X: rows in a few groups, each row roughly a mix of its group's directions (some rows in no group)
X (101 x 11)
[[-20  -2 -32  -9  -4  -2 -22  23   2   7   2]
 [  9 -10  -7 -19 -10   0 -26  26   1  16  15]
 [ -9  -8 -12  -8 -22  12   4 -16 -23 -21 -17]
 [ 30 -16  25   0   8  16   7 -11  -8  -9 -10]
 [ 23   0  18 -17  -2  -3 -15  14   1  12  29]
 [ 17  -1   4 -26   0  15 -13 -14 -21  14  19]
 [  0 -10 -13  26   5 -13  14  14   8  19 -24]
 [ -8  11 -28  -6  -2  -4  -6  25  10   8  27]
 [-24  27 -16 -11  -2  -4 -16   8  -2 -14  18]
 [ 15 -19  25  15   2   1  28   4  -7   1 -16]
 [  1  -3  40  18  -1   6  14  -7  -9 -14 -10]
 [  4  -5 -16   3  13  -1  -8  36  -7  23  12]
 [ 22 -12   5 -12  10   8 -16  -8  -3  35  -2]
 [ 11  -7  21  -2  -9  20   0 -27 -14 -23   6]
 [ 34 -16   3 -25   0   6 -14   4  -1   1  16]
 [ -4  -4  14  31   4   3  17 -25   2   2 -21]
 [ 15   9  34  13  12  -4   5  -1  18  19   8]
 [-14  11  -9  11 -12   8  17  -9  -9 -35 -14]
 [  0  10   6 -36   3  10 -21  13 -13  14   0]
 [ 18 -11  17  23  22 -18   9  12  12   5 -10]
 [-25  -5 -11   6 -22  -7  21 -12  -5 -14 -22]
 [ -2 -16  18  10 -14   5   8 -30  -2   5 -25]
 [-14  27   2  -1   3 -12   2  14   7 -15  32]
 [-27  31  -3  -1   5 -13  -3  17   2 -17   8]
 [ 16  -6  27 -30   6   4 -17 -11  -6   3  12]
 [  7 -14 -16  12  11  -2   4  38  -2  16   3]
 [ 14 -30  -2   9 -11   5 -13   7   7  22 -22]
 [ 17 -22  16  -4  -3   2   6 -19  -6  19 -25]
 [ -9  -9  -9 -19  -4  -4 -35   1 -16  16  12]
 [ 17   7   9 -26 -13   3   3  -2  -9 -23  26]
 [ 21 -10  23 -15  -4   7   7 -18  -5 -28  -2]
 [ -5   0 -22  17   8 -17   2  28   9  23   0]
 [-15  25   3 -27  -4  12  -2  -5 -25 -12  -2]
 [-12   3 -28  -2  11  -1 -23  25  -4  17  -9]
 [-25  23  13   7   4  -3   4 -11 -22  -7  22]
 [ -6  -8   0  -4  19  12 -26  -2 -11  32 -11]
 [-15   6 -29  -5  -2 -10 -14  20 -11   9  23]
 [  4  -2  23  -1   6   1 -14 -24   5  25 -24]
 [-14  16  -4  -7   8  -3 -25  12   2  -5  34]
 [-19  -5  -9  19  -7 -12  26  19   0 -12 -18]
 [ 20 -16  17  -8 -18  10 -23   7  -1  23   4]
 [ 11 -26   4   9   7 -15 -13   7   7  27 -20]
 [-10 -27 -25  19 -13   2   0   0   5   8 -22]
 [  9  -7  -6 -27 -14   0 -24  24  -8   9  14]
 [-20  14  -1   5  12   6  18 -24 -14 -15 -21]
 [  0  20   0  -4  10   8 -26   2  10 -27  22]
 [  6   5   9 -29  -6  13 -25   5 -12   9  23]
 [ 15 -12  10 -10  -5  -1  16 -11 -24 -11 -30]
 [ -9  12 -18  -3  -8   5 -14  -5  11 -29  27]
 [  9  22  22 -20  10   7 -17 -10  -8  -1  22]
 [ 26 -17  26  -1   1   7   5 -23   0  16  -5]
 [  1  -8  14  29   6  -2   1  -3  24 -16 -24]
 [ -1   6 -23 -19  -4  12 -20   2 -15  -5  29]
 [-11   5 -25  -6   0  -7 -17  18  -1  17  29]
 [-26   4   0   8 -10  11  -5 -25 -19   2 -24]
 [-21  18 -12 -23   1  15  -6 -11 -19 -17   7]
 [ -2  -1  -5  29  -7   6  32 -16   4 -12 -13]
 [ 13  -7   4  -2  16  -3 -15   0   9  33 -25]
 [  8   6  24  26  -4 -21  26   1   8  -4   2]
 [ -1  -2  -1   8 -12   7  22 -10  -3 -21 -35]
 [ 15 -16  20 -26  -8   6 -11 -18 -15 -12 -11]
 [ 15   4  27  21   7   0  19 -22  15  -4   9]
 [ 16 -15  -3 -16  -9   8 -27  19   8  22   2]
 [ 12 -21  -5  -8   4  -2 -27  17  -8  28   1]
 [-31   6 -21  21  10 -17  11   6  -5  -4 -10]
 [  6  -1 -17 -22  -7  -4 -15  20   0  -8  31]
 [-10  13  -8 -19 -15   4   3  -5 -18 -29  20]
 [ 19 -31   1  16   4   4   8  12  -2  23 -15]
 [-19  25 -14 -12  -4   7   7  -3 -28  -3  18]
 [  4   8   3  -2  20 -11 -18  13  12  36  -4]
 [-19  15 -25  14   3  -8  15   9 -23  14   4]
 [  4 -24 -33  -2 -12   1  -3  -9   6  24  -9]
 [ 10  -6  -1 -28 -11  -8 -16  31 -11  12   1]
 [ -1   9 -25   6  -4  -7  13  28  10 -27   4]
 [-28  14 -17  -2 -13 -12  17  16 -12 -11  13]
 [-13   4 -29 -12  -2  -6 -17  22   4  -3  24]
 [ -1   3  12 -19 -10  13  -6 -25 -19 -25  13]
 [  6   0  12 -13  27   2 -20   4 -12  29   3]
 [ -9 -21   6  32 -11  -5  19   3   6   5 -19]
 [ 19  -2  29 -19  -3  16   6 -19   6 -15  -7]
 [ 20 -15  -8  13  -5  -7  30   9   7 -10 -21]
 [-16  20  29  16  15  -9 -11  13   6   8  -9]
 [ 13 -20   4 -11   8 -13 -23   6  -2  29  16]
 [ 14 -12  29 -11  -1   7  -1 -28 -12 -14  -9]
 [ -2 -28 -19  -2 -16  -3 -15  -7  -8  25 -14]
 [ 14  -1  -2 -10 -16  -6  35   6  15 -21   5]
 [  8 -14  10  29   2  -6  -2   6  22  27 -11]
 [  1   2  -4 -21   5 -10 -22  12 -18  -4  32]
 [  0  19  19  20  16   4  21 -11   7 -11  21]
 [ 11  12  24  -3   1 -12   5   2  -9  -6  37]
 [-30  18   3   3   4 -19 -16  -4  22   8  13]
 [  7 -12 -24 -27 -19  11 -12   4  -7 -18   5]
 [  5   4  -8  -9  14   3 -35   4   7  29   4]
 [  7 -24 -12   3   1   3   0   0  -5  21 -37]
 [  3   0  32   5  -3  21  -7 -14 -20 -17  12]
 [  7 -29 -13   3 -15  -6 -17  21  -3  18 -13]
 [ -1   8 -12  18  11  -9  20  21  11  27 -11]
 [  9   8  23   2  -1  17  26 -26   2 -14  -7]
 [  3 -16 -12   0  -4  20 -28 -22   1  -2 -21]
 [ 13   9   4  20   5  -1  38   3  10 -17  -3]
 [-12   3 -27 -25  -9   0 -15  18 -10 -10  15]]
which group is each row in? (one row of each group first)
[  6 -11 -15 -25 -10  -6 -26  18   1 -14  13] | N
[  7 -18 -11   0  -8   5 -30  13   8  19  22] | V
[  8 -19   0  -7 -20   6  13 -36  -4   1 -12] | Y

[ 18 -15   2  14   1  -5  26   2   8  14 -29] | N
[-15  28  -2  -9  -1 -10   7   7   2 -29  21] | Y
[ 37 -18  22  -4   2  -5   1   6   4  14  -7] | V
[  4   9  -4 -14  20 -14 -12  21   2   7  32] | V
[  3  12   8 -32 -10  16 -11  -6 -16 -12  20] | V
[-23   8 -12  19  -6 -15  16  23   8 -18   4] | Y
[-31   1 -11  25 -16   4 -11  -1   6 -19   4] | Y
[-16  -2 -31   0   0 -13  -6   8  12  18 -25] | Y
[ 23 -22  10   7  13 -15   2  11   9  25 -12] | N
[-21   6 -33  22 -14   4  12   2  10   6   0] | N
[-21  11 -34 -13  -7 -19   3   3   9   7 -11] | Y
